Each row belongs to one hidden group. Groups can overlap: rows of different groups may look alike. Groups are numbered from 0 in the order they first appear among the rows asked about.
Each row in order, then its group:
[-27  -4 -68  42  49 -19  -6   9 -21  37  -7  47  32 -19  -5 -12] 0
[  7 -60  20 -60   4  16 -10 -37  -8   0 -13 -70 -30   0 -20  36] 1
[  83   81  113   63  -58   43   60  127   88  -46  -39   40  -84  127
 -127   34] 0
[-14  -1  60 -21  33  51 -16  25  19  -7   7 -32   1  59   5  18] 2
[-19  45   1 -13   4  -1  12  36   4 -76 -17   3  17   3  15 -16] 2
[-23  64 -26  11  28   9  13  59  21 -13 -18  24 -36 -17   4 -20] 2
[  3 -35 -13   8  18  32 -26 -34  14  34  12  18  24 -15 -25  32] 0
[ -7   6  25 -48 -22   4 -17  40  -7   8   1 -50 -31  13  22  20] 2
[  1  37 -13 -28   8 -22  15  45   9 -73 -34 -19 -58  10  19  18] 2
[-39  -5  17 -23  44  17   7  26 -33  -9   3 -43  27  25  22  -5] 2
[ 46 -33 -30  25   5  17 -26  -5   9  29  27  -3   1  23  25 -28] 1
[-28  41 -27  19  17   4  13  -6  -2  29 -71 -22   2  39   1 -23] 0
[  8   0 -52  35   5 -11 -43 -22   1  48   5  23   9 -53 -18   9] 0
[  48   85  -69  -50 -127  -36  -29 -127  -47  101   91 -127   45  -11
  -92 -127] 0
[  9 -39  40 -38 -14  32 -18  10  10  -2  43 -40  -9  18   2  26] 2
[ -2 -33 -22   8  14 -27 -20 -26 -23  56  11  16   6 -36  -4  14] 0
[  7   3 -17  21 -20  -6   5  10  -2  43  14  21  22 -52 -12  20] 0
[-12   3   3 -14  39  35   4  16  -1 -18 -27   6  -9 -28   8   1] 2
[ -3  72  40 -50   6   5  12  39  24 -60 -48 -47  17  15  28 -30] 2
[  4 -61 -26 -19 -16   8 -19 -41   5  14  70  -6   5   4  -7 -43] 1
[ 18  50   6 -21  -1   0  32  28 -12 -84 -42 -16 -30  12  12   6] 2
[  9 -10 -43  33  16 -14  27  12  19  34 -24  37   5  10 -31 -56] 1
[-38 -37  64   4 -52   9 -24 -49  -4  25  -1 -68   6  33   3 -50] 1
[-23  15 -32  -7  20  27  -6 -34  11  35  56  -7 -10  -9 -11 -25] 0
[ 42  70 -30 -11 -15  -7  21  48  17 -48 -13   7 -31  11  13  -9] 2
[ -2 -71  39   6 -11  19   4 -57 -19  11  43 -28   0  59 -10  37] 1
[-24  55 -41  16  32  -5  -9  13   7  45 -61  23  23  49  -4 -25] 1
[-17  14 -14 -26 -51  25  -1 -15  21 -40  15 -18 -32  14  -9  -7] 2
[-18 -19   4 -16  56   4 -17 -36  -4  50  30   6 -17  33  -4 -25] 0
[-19  55  53  -3 -11  24 -22  45  -5  20 -21 -27  -2 -10   3  13] 2
[ 25   4 -27  81  12  -5  35   6  -1  -4 -31  29  21  14 -15 -62] 1
[  8 -14 -15  31 -11   5   2 -22  -5  47  36 -25  -1 -45 -12  20] 0
[-56   9 -29  62 -11 -32 -22  19   1  14 -50   2 -13  20  13  35] 0
[ 47  -3 -54  50   9   4   7   2   9  24 -31  34  10  19 -42 -68] 1
[ -6   1  35 -30 -22  -1  11  25  26  -7   6 -36 -12   4  10   4] 2
[  19 -102   21  -11   13   34  -11  -32   20   17   11   -8   12   38
  -17   33] 1
[ 12  43  -2 -75 -22   8  13   9 -22 -54 -40 -15 -35   6  27 -37] 2
[  2  -1 -11  24 -58  15 -19 -37  -1  22 -34   9   5 -19 -19  23] 0
[ 20 -68   6 -67 -23   9   3 -37 -17 -13   6 -22   2  33 -11 -27] 1
[-32  46  26 -20  11  17  27  32   0  19  34 -39  24 -14  17  34] 2
[-15 -51  21 -31 -29  11  -7   4 -26 -36  33 -18   9  38  -2  -1] 1
[  0 -28 -20  25  20   9  11 -29 -20  30 -11  23  -1 -18  -6   3] 0
[ -8  18 -33 -15 -16 -11   5  45  10 -40 -30 -14 -12  19   9  17] 2
[  5 -62  43 -27 -59  -2 -15 -50 -26 -25  65 -24  14  26  26  27] 1
[ -1  30 -23 -56  27   0   3  33 -14 -92 -29 -20 -24  17  20 -51] 2
[  4  50  34 -39  15   0  11  41  31 -88 -58  -5 -10  18  12 -15] 2
[  3 -16  12   7  42 -11  -5 -49 -31  24 -37  -2  -1 -36  -5  67] 0
[ -7  42 -32  23   9   8   4  -4 -29  32 -25  13   3 -23   4  27] 0
[-28   4  -9  23  -6   0 -33 -43  -2  19  -4  -1  19  -2  -8  38] 0
[ 10  44   8 -40   4 -10  38  50   0 -94 -21  -1 -12  29 -13   7] 2
[ 127 -105  127  -71 -127  127  127  -79 -127  127  127  127   82  -69
   59    4] 0
[ 127 -127   72   11  127   -9   -5 -127  127 -104  127  127  -58 -127
   25 -127] 2
[ -2   9  16  -9  32  52 -14  20  47   9  27 -43 -16 -10  -2   3] 2
[-10  -4  28  -9  19   6  18  68  16  -8  13 -19   8  33  46 -15] 2
[  7  31 -47  31  28 -39  20  30  -8  -1 -15  60  11  38 -21 -42] 0
[-22 -21 -34  75 -48   2 -18   2  -7  30  27  -4  23  -6  -9  45] 1
[ 14  -8  10 -39  19  17   2 -40  15  21  15  -9  -7  15  -2   7] 1
[  6  27 -18 -31   1  22  16  37  17 -83 -49  -9 -25  36   8 -25] 2
[-42  27  28 -32  44  26   3  23   2   9 -30 -34  -9  19  -9   4] 2
[-66 -20 -19  54 -33   4  28  26 -18  21 -12   4  27 -53  13  15] 0
[ 127   31 -127 -127  -27  -89  111   83 -119   98   31    5  102  -73
    3 -117] 2
[-10 -22 -48  28  55 -36 -30 -16  -4  12 -24  14  33 -70   3  51] 0
[-26  -9  11  39   0  -9  15 -12  -4  21 -20 -32   4 -13  14  26] 0
[-33 -39  36 -30 -17  -6 -20 -56 -12  30   6 -16  -6  32  -3  -6] 1
[-18  -4  31 -63  42  18  17  29  32   0  36 -23  -8  30 -20  10] 2
[ -3  46  47 -72  -7  37   5  21  22 -73 -43 -14 -18  23  17 -19] 2
[  1 -14  -5 -14  33 -27  -6 -39   6  29  37 -18 -15  24   5  14] 0
[ -8  20  12 -20  -6  36   0  39   4  20 -11  -4  -6 -53  12  37] 2
[ 20  -9 -37  57  10 -28  -4   3  -7  19 -17 -37  18  27  -7  -5] 1
[-28 -34 -18  13  29   0 -48 -44  -3  12  79  18   1 -26  -3  15] 0
[ -42   47  -24   23   27   39    1   -9   24   23  -12   24   23 -104
   -8   33] 2
[  22   38   14  -23    9   -4   19   63   27 -101  -13  -11   -9   22
   35  -25] 2
[ 13   0 -18  19  40 -26 -18 -23 -18  32  -5  14  18 -71 -15  61] 0
[ 17  -9  30  58   9 -18  18 -22  -3  43  -7 -44  14  42 -11 -10] 1
[-13 -66  24  -8   6   0   2 -30  15  -8   2 -25 -10  48 -33 -22] 1
[  3 -44 -25 -22  30  17  -5 -29 -25  36 -30  13   8 -19  -3  32] 1
[ -9 -21  27 -23  24  41 -10  39  -5  20 -10 -27 -12  17  25   7] 2
[ 21   0 -68  57  19 -12 -13   9   2 -19  -8  37 -17  15  -6 -36] 1
[-30 -69  43 -24   5  -8  -8 -34 -41 -19  27  -6 -23 -13  19  21] 1
[  49  127   36  127  -16 -127  105   47   51  108   50  124    1  -80
   33   99] 1
[ 12  17  32 -60 -14 -17   9  43   7 -54 -36   1  20  21   6 -10] 2
[-127   66  -31  127 -127  -35 -127  127  -55   29  127  127  104 -127
   16   -2] 2
[  7   6 -38  62  -9 -19  15  19   8  31  -5  -3   4  14  -4  20] 0
[  1  33   3 -17 -33 -16  -6  19  10 -46  -6 -41  -6   8  36  -2] 2
[ 45  29 -37  37   7 -31  30 -11  20  37 -39 -13 -11  17 -16 -13] 1
[ -3  -4  24  -5  38  28  11  14  -6   7  -2 -35 -23  44   0  -7] 2
[  9  -5  -9  -3   9  -2   1  31   9 -97 -21 -16 -23   8   7 -30] 2
[ 10 -22 -30  17   6   1   8 -44  -8  30   4  11  10  61   7  36] 1
[-19  63 -47  34 -11  -1  -1 -15 -12  45 -66   8  31  50  20  -8] 0
[  0 -10  26 -29  10  24 -29 -18  -1 -13  13 -34   1  26 -30 -10] 0
[-25  48 -30  23 -17   0  32  36  13  23 -21  -8 -22 -57  11  28] 2
[-10  17 -73  56  36   1 -12  68  30  35 -34  44 -10  41 -33 -49] 1
[ -8  10 -57  34  18 -16  16   7  -6  24 -24   8  10  -6  -9 -40] 1
[  3  19  22 -56  11  -1  35  45   4 -99 -24 -26 -41  30  -1  -6] 2
[-38  23 -11  24  25  53 -25  15  19  23 -10  18  13 -77  -6  -5] 2
[  5 -88   8 -23 -29  -5  13 -42  -6   9  13 -40  -7   9   3 -12] 1
[  6 -17 -17  51  11 -12 -20  -9   6  -3  19 -29  23  23 -39  21] 1
[-21   7  14 -23 -19  10  15  28  21 -22  -9   5 -25   4  48 -42] 2
[ -5  47   5 -59 -33  10  -9  42  24 -49 -23  13 -27  63  21   5] 2
[-13   7  35 -39 -60  34 -20  -9   1 -56 -33 -18 -16  -1  10  -9] 2
[ 13 -37  -6   0  26   1 -38 -24 -19  11  41  -2 -11  31  17  -1] 0
[ 10 -53  12 -23 -13   5 -23 -35   7  -2  24  -2  15 -11   3   2] 1
[ 15  -2  33  17   6  21   7  43  46  49  19  30 -11   5  10  27] 2
[ 20 -13  -4  44  -9   9 -17 -54  -1  21  17   1   7  37 -12  11] 1
[ -8  31   4 -36 -11 -15  22  26  10 -27 -57  15 -30  11  13  11] 2
[-36 -12  32 -36  10  33  -4 -60 -27 -27  15 -15  33 -19 -37   9] 1
[ 16 -46  33  10  -8   2 -14 -58  -5   7  -3  -8   7  16 -11  72] 1
[ 26  -2 -27  54  39 -14 -29  -2 -25  25 -34   7  14  26 -31  -5] 1
[-31 -76  36  18  -2  -1 -16 -67  -4 -19   6 -25  11  -6  15  46] 1
[-30  -8 -33  33 -10  -9 -15   1 -40  14  -5  17  -4  22 -29  -7] 0
[-48  -7  28  52 -11  29  -7 -18  15  27  -2   8  37 -23  10  49] 0
[ 20   2 -25 -30  27 -26  24  34   0 -81 -13  15 -26  30   8 -33] 2
[-45 -11 -31  45 -34 -17 -21  22 -40 -13  15  31  22 -68 -15   5] 0
[ 30 -36 -20 -30  13   7  -4 -14   2  19   5 -11 -50   9  10  -1] 1
[-43 -67  51 -17  -7   7 -35 -21 -16 -28  24 -32 -19 -45 -16  60] 1
[  5  64   1 -52  17 -23   0  14  17 -97 -37  40  -7  19  33 -12] 2
[-25 -70  48 -14 -26  25 -34 -22 -17  26   4 -17 -22  -8 -20  -5] 1
[  7  25 -49  32   0 -39  -2 -18   3  46 -35  37  -8  -5 -27 -30] 0
[-16  -4  40 -11  18  18 -13  25  26   2  23 -63 -27  20  31  -4] 2
[-15 -50  -8 -12   3 -27 -29 -28  16  21  55   2 -18  22   8  19] 0
[-13  27   2 -60  -7  -7  17  66   9 -93 -33   2  11  22  21  -7] 2
[ 30  20 -14  40  49 -48  -2  16 -10 -11 -38 -16  31  21  -4  -3] 1
[-11   9  32  22  -4 -39  -9 -22 -36  27 -19  -3   0  43 -26   9] 0
[-34  10  57 -25 -55  20 -35  27  41  -6  17 -22 -11 -33  21 -19] 2
[ -4 -56  34  14   3  30   9 -45 -30  10  41 -24   7  -1   7  14] 1
[  5 -37  12 -23  18 -18 -34 -13  11  19  58 -24 -27  54   2  45] 0
[ -3 -23  15   2  41  15 -31 -24  -4  45  14 -30  12  -3   7  75] 0
[-14  19 -43  62   3 -20   7  20  31  25 -22  59  11  53 -10 -29] 0
[ -8 -34  -2  56  50  -8 -63 -54 -29  22  29  -3  18 -33  10  62] 0
[  0  40 -55  30 -17  -8 -42  -2  18  37 -15  37  34 -45 -12   9] 0
[-18  30  -7 -64  -5 -17  40  43  -6 -92 -15  -4 -19  -1  36 -19] 2
[ 13  47   7   0   9   5   8  45 -31 -80   4  14  -5  -2  12 -29] 2
[-27 -47 -34  36 -68 -14 -15  33 -17   4  19 -13  21 -32 -22  15] 1
[  3  59  20 -38  23   8  25  14   0 -74 -30 -25 -16  10  -3 -41] 2
[-13  12  -1  -5  -4  26 -16 -12 -34   7  10 -11  18  18 -44  13] 0
[-20  30  -8 -29  10  31   6  17  -2  17  -4   3  13 -62   2  16] 2
[ 16  41 -37 -33  12 -22  38  33  19 -88 -38  40 -31  -3  39  -7] 2
[-27  31   7 -23   1  55  18  -8 -13  10  24   6  12 -60   7 -13] 2
[  3  11  -3  25 -26 -21  14  -7  -6  16 -14 -16  19  30   6 -17] 1
[ 35 -21  43  38 -29 -20  45 -63  -3  34 -20  44 -11  10  14  10] 1
